One vector is turned by the same rotation once a step. Each row is the vector after some number of steps, and that number follows the row.
The counts run from 0 to 128.
-28.7; 7.0; -10.7; -2.8; 10.8; 4.4; 2.3; -15.3; 11.5; 8.6; -12.1; -36.1; -10.9; -11.0; -2.3; -14.0; 20.8; -18.4; -23.1; 10.4; 8.1; -7.0; 12.3; -4.3; 24.1; -8.9; 6.5; -4.5; -17.0; -15.1; 3.5; 3.8; -19.7; 17.9; -25.8; -24.6; -3.5; -4.0; -20.6; -22.8; 16.0; -23.7; 8.3
106
-16.3; 27.1; 5.9; 45.6; 0.0; 7.4; -3.3; 2.4; 12.8; -20.5; -1.2; -3.4; -25.1; -8.9; -2.5; -9.1; 30.4; 9.4; -30.1; 6.9; -8.0; 2.7; -13.8; -19.7; 18.4; -7.6; 4.8; -3.6; -6.1; 1.5; 10.0; 10.5; -19.8; 25.3; -2.3; 11.4; -14.5; -11.4; -5.2; 8.0; 3.4; -35.2; 5.5
19
-10.4; 0.4; 12.5; 0.4; 12.4; 19.2; 1.1; -7.9; 5.6; -6.5; -11.0; -24.2; -43.9; 5.8; 16.5; -5.1; 27.1; 0.4; -7.9; 16.1; -2.5; -5.4; -3.4; -18.8; 21.5; -1.4; 2.8; 5.2; 1.0; -22.9; 6.1; 7.9; -30.1; -14.2; -16.0; -8.6; -5.4; 1.6; -14.1; -35.0; 18.7; -18.8; -3.7
90
11.5; -1.0; -10.7; 35.7; -24.7; 14.8; -1.5; 12.5; -9.5; 9.5; -15.8; 2.1; 14.5; -5.7; 1.2; -12.7; 9.0; 11.2; -9.8; 0.8; 4.4; 7.2; 15.6; -2.3; 36.1; -12.3; 25.8; 12.4; 3.7; 0.9; -1.5; -7.1; -17.1; 11.1; -24.0; 7.9; 0.8; 0.4; 13.2; 27.5; 19.0; -31.6; -8.2
128
-15.3; -1.9; 8.4; 22.4; -5.8; 18.4; -7.9; -18.0; -14.6; -13.7; 14.6; -13.7; 4.1; 2.7; 11.9; -4.7; -11.6; 5.0; 12.3; 9.2; -16.5; 25.4; 21.3; -6.9; 26.4; 18.3; -25.1; 10.6; 19.4; -31.2; 2.0; 2.7; -3.1; 24.2; -31.3; -21.7; -8.0; 7.7; -5.1; 21.5; 8.8; -3.8; 5.9
54
-16.3; 0.1; -13.5; -15.2; -18.7; 29.5; -2.5; 9.5; 2.5; -40.4; 14.5; -22.6; -1.7; -12.0; -24.8; -4.2; 9.7; 4.3; -1.1; -11.7; 6.6; 21.5; -2.6; -1.6; 21.8; 3.3; -25.4; -9.4; 12.6; -4.7; -11.4; 1.1; -27.3; -5.7; -9.8; -19.4; 8.8; -11.0; -3.4; -28.1; -8.9; 2.4; 1.5
83
-20.8; 1.4; 28.0; 4.2; -5.5; 8.8; -0.7; 21.7; 0.9; -10.2; -7.8; -24.4; -33.2; -10.2; -9.2; -8.6; 21.9; -10.3; 9.8; 2.4; 19.2; -19.8; 3.6; -27.3; 30.1; -4.8; 10.2; 12.5; -13.5; -13.4; -3.8; 6.2; -12.5; 27.0; -2.6; -5.8; -13.1; -6.2; 10.1; -15.2; 9.3; -28.5; 25.7
6
1.2; -5.1; -12.0; 31.9; -20.2; 14.6; 5.1; -21.5; -13.5; 4.0; -13.0; -24.6; 20.9; 10.5; 19.6; -28.8; 8.7; -18.8; -8.3; -7.5; 8.8; -4.8; 3.0; 24.5; 33.8; -2.3; 6.0; 4.2; -4.8; 4.2; 5.4; -8.0; -18.3; 17.6; -31.6; -2.7; -12.6; 4.4; -17.6; 8.4; 14.5; -27.8; -3.9
125
-18.6; 5.2; 9.9; 11.5; -11.7; 24.1; 8.8; 23.0; 11.7; 10.8; 10.5; -17.3; -27.0; -22.7; -23.2; 0.2; 15.3; -18.1; -20.7; -8.5; 1.7; 0.0; 5.2; -21.5; 28.8; -10.3; 11.4; -4.2; -13.8; -2.1; -12.0; -0.2; -20.2; 12.3; -5.9; -12.6; 8.5; -16.2; -15.0; -28.3; -5.4; -24.7; 8.7
103
5.1; 9.3; 14.9; 12.6; -20.8; 8.9; -1.2; 32.7; -2.9; -3.7; 4.8; 5.1; -14.6; -22.5; -13.4; -10.2; 20.1; 17.3; -14.2; -0.7; 7.1; 1.0; -14.2; -20.4; 25.7; -13.9; 10.0; -0.9; -12.7; 7.2; 3.0; 1.2; -18.7; 30.9; -3.8; 18.7; -18.6; -19.4; 14.9; 6.5; 10.8; -29.4; 11.2
116
7.4; 7.6; -17.0; -8.4; -0.7; 14.6; -4.4; -28.8; 11.3; -24.8; -2.7; -37.0; 1.7; -1.3; 4.9; -18.4; 50.0; 4.6; -7.1; 13.9; -0.2; -5.7; -11.6; -10.0; 7.8; -1.9; -9.3; -0.2; 2.1; -2.3; 10.1; 14.2; -23.2; 0.4; -16.9; -10.7; -5.7; 10.9; -4.5; -25.3; 11.3; -22.7; -8.0
94
0.0; 7.6; -8.0; 12.7; -13.9; 3.1; -2.0; 34.1; -13.8; -2.9; -7.7; 7.6; 6.1; -15.4; -3.4; -18.7; 1.4; 13.1; -22.4; -2.9; 14.5; 29.0; 13.8; -5.3; 32.9; -5.5; 26.3; 15.4; -11.8; 3.9; 6.7; -12.9; -18.6; 18.6; -12.5; -2.1; -20.7; -13.5; 1.6; 26.6; 31.5; -13.7; -5.4
33
-3.5; 5.5; -15.0; 16.1; -27.2; 12.4; -2.9; 5.6; -18.9; -25.3; -26.6; -16.7; 0.4; 1.2; 3.0; -23.6; 26.0; 18.5; -12.9; 4.5; 15.9; 4.5; -20.5; -5.6; 31.1; -8.6; 5.6; 2.6; -5.7; -0.1; 15.2; 7.4; -19.2; 19.4; -11.2; 21.1; -28.3; 2.5; 15.1; -3.4; 9.8; -19.6; -7.0
113
1.9; -12.9; 18.5; 45.1; -15.3; 6.3; 6.2; -10.3; -14.7; -3.5; 23.3; -9.8; 12.5; 4.0; -2.0; -31.0; -2.2; 8.4; -9.0; 5.0; -18.6; -9.1; -22.3; 2.1; 11.2; -0.5; -16.1; -1.7; 16.2; 11.2; -1.3; -9.3; -13.6; -0.6; -8.3; -18.3; -0.4; 1.1; -17.0; 10.4; 11.7; -30.9; -17.2
43
-12.7; 30.6; 0.6; 24.2; -1.1; 9.7; -3.5; 22.4; 17.7; 2.2; 21.4; -9.1; -17.3; -21.0; -16.2; -9.4; 17.3; 6.3; -30.1; 0.9; -4.9; 9.2; -6.9; -24.8; 8.5; -9.6; 11.5; 2.4; -14.0; 9.1; 14.2; -1.4; -15.0; 34.5; -6.9; 5.1; -18.7; -18.4; -14.5; -0.4; 4.2; -36.1; -4.2
20
-6.8; -0.1; 15.5; 18.0; -8.3; 5.9; 0.8; 21.4; -11.4; 7.0; 18.2; -19.7; 21.3; 8.3; 4.6; -29.6; -8.4; 28.4; 26.5; 12.0; 0.4; 13.1; 5.6; -6.5; 23.1; 13.3; -17.1; 29.3; 21.0; -11.7; 6.1; -0.8; -6.3; 7.1; -28.2; -22.4; -13.6; 3.6; 8.6; 8.6; 8.4; -8.6; -10.1
57
11.8; -14.1; 17.0; 13.5; -19.3; 10.0; -13.6; 4.6; -26.6; 10.4; 26.7; -15.7; 17.6; 5.1; 3.9; -23.7; -10.7; 2.7; 14.2; -2.9; -2.5; -0.3; -10.7; -10.0; 13.7; 5.8; -18.9; 2.9; 11.3; 5.6; 16.7; -5.3; -7.3; 28.4; -17.4; -4.2; -33.1; -1.4; -8.1; 12.6; 22.9; -18.8; -15.3
41
-7.4; 11.5; -33.7; 9.9; -30.7; 10.1; -4.3; -0.4; 4.5; 2.3; -10.0; -12.6; 24.1; -25.6; -18.8; -19.4; 11.0; 29.7; -19.8; 6.0; 5.5; 0.9; -6.5; -9.0; 20.9; -19.1; 11.4; -8.2; 8.6; 3.4; 6.4; -8.1; -24.5; 1.1; -26.3; 5.3; -12.6; 1.4; 3.2; -19.4; 14.0; -37.4; -13.0
111
-21.3; 8.9; 11.1; 20.6; -2.6; -6.3; -13.2; -17.9; -6.3; -6.1; 26.7; -23.2; 7.4; -8.5; 1.1; -19.5; -5.2; 15.8; -14.4; 14.1; -10.8; 6.5; -9.6; -9.1; 3.6; 3.5; -23.2; -5.5; 4.1; -1.7; 17.0; -0.5; -5.4; 38.1; -17.3; -22.2; -34.6; 0.4; -26.7; 7.4; 21.6; -19.4; -4.2
39
9.3; -7.2; -6.9; -11.1; -5.5; 27.7; -6.4; -6.6; 11.9; -34.6; 19.4; -15.9; 2.3; -20.4; -26.3; 5.1; 30.8; 4.4; 3.4; 20.4; -12.3; 3.5; 4.1; -27.6; 0.4; -5.0; -12.7; 0.5; 12.5; -7.7; -16.6; 3.2; -22.8; -4.6; -10.8; -32.4; 24.5; 7.2; 2.8; -12.7; 5.4; -16.7; -9.8
79
-9.3; 5.5; 14.4; -3.5; -3.5; 15.5; -1.2; 23.1; 15.2; 23.0; 3.1; -11.1; -11.1; -18.5; -10.0; -12.0; 18.5; -16.3; 4.7; -10.4; 14.2; -8.3; 19.7; -14.6; 32.1; -11.1; 18.2; 6.1; -16.3; -10.7; -11.7; 3.0; -21.6; 21.1; -15.9; -10.3; 4.5; -10.5; -0.3; -23.6; 10.8; -31.1; 19.3
104
-10.5; 2.7; 7.2; 27.1; 2.9; 11.5; -3.1; -14.9; -5.0; -4.0; 19.9; -32.2; -17.6; -7.7; -3.6; 1.8; 18.0; -31.1; -13.8; 7.8; -4.4; -12.8; -5.1; -24.6; 11.0; -4.8; -2.0; -6.3; -6.1; -5.2; 4.3; 8.6; -6.8; 43.3; -7.0; -16.6; -21.2; -3.7; -26.3; 3.4; 5.2; -30.3; 0.6
23
8.2; -4.1; -16.4; -8.8; -24.6; 10.5; -19.5; -9.2; 6.3; 3.9; -14.5; 0.0; 15.9; -15.5; -7.2; -20.9; 5.7; 11.4; 1.1; -16.7; 4.1; -8.7; 2.6; -2.9; 24.3; -10.4; 16.8; -6.8; 8.5; 8.7; 9.7; -17.0; -37.8; 6.3; -26.4; 7.2; -9.5; -0.4; 3.5; -16.8; 28.3; -47.0; 0.3
13
-15.3; -3.1; -25.2; 9.6; -22.4; 12.5; -12.7; -31.6; 0.3; -7.3; -21.9; -18.9; 12.7; -14.1; -8.5; -16.3; 16.3; 10.5; -17.3; 10.3; -5.7; -7.5; -5.8; -5.2; 27.9; -15.1; 6.7; -15.3; 4.4; -12.9; 2.8; -1.2; -20.2; 6.9; -27.2; -2.8; -4.7; 11.4; -2.7; -22.3; 15.9; -37.1; -4.4
110
-4.0; 18.2; -32.0; 21.7; -20.7; 37.8; -9.5; -5.4; 10.6; -27.7; -5.0; -15.3; 4.1; -12.1; -22.6; 7.5; 24.7; 10.4; -7.1; -3.8; -7.2; -2.2; -4.2; -19.1; 10.9; -9.4; -6.4; -7.1; 18.1; -1.5; -6.5; 2.1; -25.3; 1.5; -20.5; 6.4; 8.4; 5.1; 4.7; -13.3; -19.8; -29.0; -3.5
0
0.7; -0.7; 12.9; 6.0; -5.8; 2.1; -21.8; 11.7; -5.7; 5.9; 13.6; 6.6; -1.7; -20.2; 2.5; -7.8; -8.2; 18.9; 1.3; 5.6; -11.6; 17.2; 13.1; -23.2; 14.8; 4.0; 0.6; 1.4; 1.4; -14.5; 21.7; -8.3; -9.8; 48.5; -20.3; 1.7; -30.6; -6.3; 1.2; 18.5; 32.0; -24.2; 10.8
37
-36.0; -0.8; 18.8; 9.9; 3.2; 0.6; -0.5; 3.2; 8.8; -16.6; -6.0; -29.3; -30.8; -16.3; -13.4; -15.2; 19.9; -10.5; -9.4; 11.8; 5.1; -22.2; 4.3; -17.5; 18.1; -16.6; 2.9; 5.8; -20.1; -6.7; -8.8; 6.8; -12.4; 19.3; -7.8; -21.3; -2.5; -6.4; -7.9; -21.7; 12.2; -33.0; 23.2
7
-3.7; 2.7; 24.2; -13.7; 7.3; 19.3; -1.4; 12.9; 3.4; -0.7; -11.1; -29.1; -32.3; 9.7; 17.8; -13.8; 22.7; 1.4; 9.8; 2.7; 17.2; 7.2; 5.9; -9.8; 31.1; 10.2; 3.2; 11.4; -4.7; -16.7; 10.2; 4.2; -26.5; -5.4; -16.0; -10.9; -9.5; -2.7; -1.0; -36.7; 18.4; -11.5; 5.4
89
15.2; -16.7; 17.1; 35.3; -2.4; 1.7; 9.6; 5.3; -19.9; -19.1; 5.4; -7.3; -0.1; 13.7; 19.9; -34.1; 13.0; -8.3; -18.4; 3.4; 5.2; 14.7; -3.8; 16.8; 23.5; 1.7; 4.4; 19.1; -9.3; 14.8; 2.0; -13.0; -11.3; 4.9; -1.0; -26.0; -0.4; -3.8; -6.1; 28.8; 17.8; -7.2; -17.6
46
0.3; -4.4; 7.3; -6.0; -5.9; 22.4; -9.4; -13.1; 12.9; -38.6; 32.2; 5.3; -5.3; -11.7; 1.5; -7.1; 4.9; 10.8; -3.8; -9.4; -27.4; 28.7; 3.6; 6.2; 8.0; 7.5; -28.8; -10.1; 17.8; -4.0; -4.9; -12.0; -40.6; -2.6; -14.5; -21.5; 19.5; -6.9; -11.5; -3.1; 5.4; -2.9; 12.9
67
-22.3; 9.9; 5.1; 28.8; -7.1; 14.2; -4.5; -11.5; -6.4; -0.4; 26.2; -8.0; 10.7; -2.9; -4.8; -5.6; -16.7; 19.1; 2.6; 10.7; -27.0; 22.4; 14.9; -10.7; 18.6; 10.5; -26.6; 3.7; 31.5; -22.9; 0.6; -6.8; -11.0; 9.6; -26.7; -25.4; 2.0; 10.8; -8.3; 8.8; 0.6; -10.1; -3.2
55
-14.6; 3.1; 11.4; 0.5; -16.3; 23.7; -0.9; 47.1; 4.1; -2.6; 7.0; -20.6; -23.7; -10.9; -22.6; 7.3; 11.7; -5.6; 3.4; -7.3; 21.7; -7.1; -1.2; -33.4; 25.7; -14.1; 8.0; 2.9; -8.1; -0.4; -3.1; 1.4; -17.8; 19.8; -2.4; -3.4; -15.4; -12.9; 4.4; -23.8; -3.5; -25.1; 5.0
5
12.3; -21.2; 26.6; 6.9; 6.5; -3.2; 4.0; 3.0; 0.6; -42.6; 3.2; -5.7; -8.9; 2.9; 2.4; -28.7; 20.8; 17.6; -2.9; 28.9; -9.8; 5.3; 1.5; -5.1; 11.1; 3.8; -18.5; 25.0; -0.1; -3.2; -6.9; -8.8; -16.5; -3.9; 1.8; -38.3; 14.1; 0.3; 7.1; 13.6; 33.9; -13.5; -5.2
62
-16.4; 26.4; -4.1; 13.7; -13.2; 19.6; -5.8; 18.2; 8.5; -31.8; -11.2; -22.5; 5.8; -7.2; -8.0; -15.6; 31.2; 12.8; 7.3; -9.3; 22.1; 0.7; 1.1; -11.4; 30.6; -1.3; -0.7; 20.6; 4.1; 1.0; -0.1; 15.5; -20.7; 19.5; -10.5; 6.2; -5.3; -1.6; 25.9; -6.6; -18.8; -18.6; 14.5
2
29.7; -21.4; 11.5; -30.0; -6.9; 20.6; -7.0; 13.5; -3.8; -39.7; 19.6; -0.9; -4.2; 0.2; 12.8; -12.2; 19.9; 0.0; 10.2; -3.5; 0.0; 28.8; 7.1; 1.9; 11.7; 12.1; -15.1; 6.9; -1.1; 2.2; 3.8; -6.0; -30.5; 14.8; -9.2; -18.7; -3.7; -5.3; -0.8; 9.8; 27.6; 9.9; 6.8
65
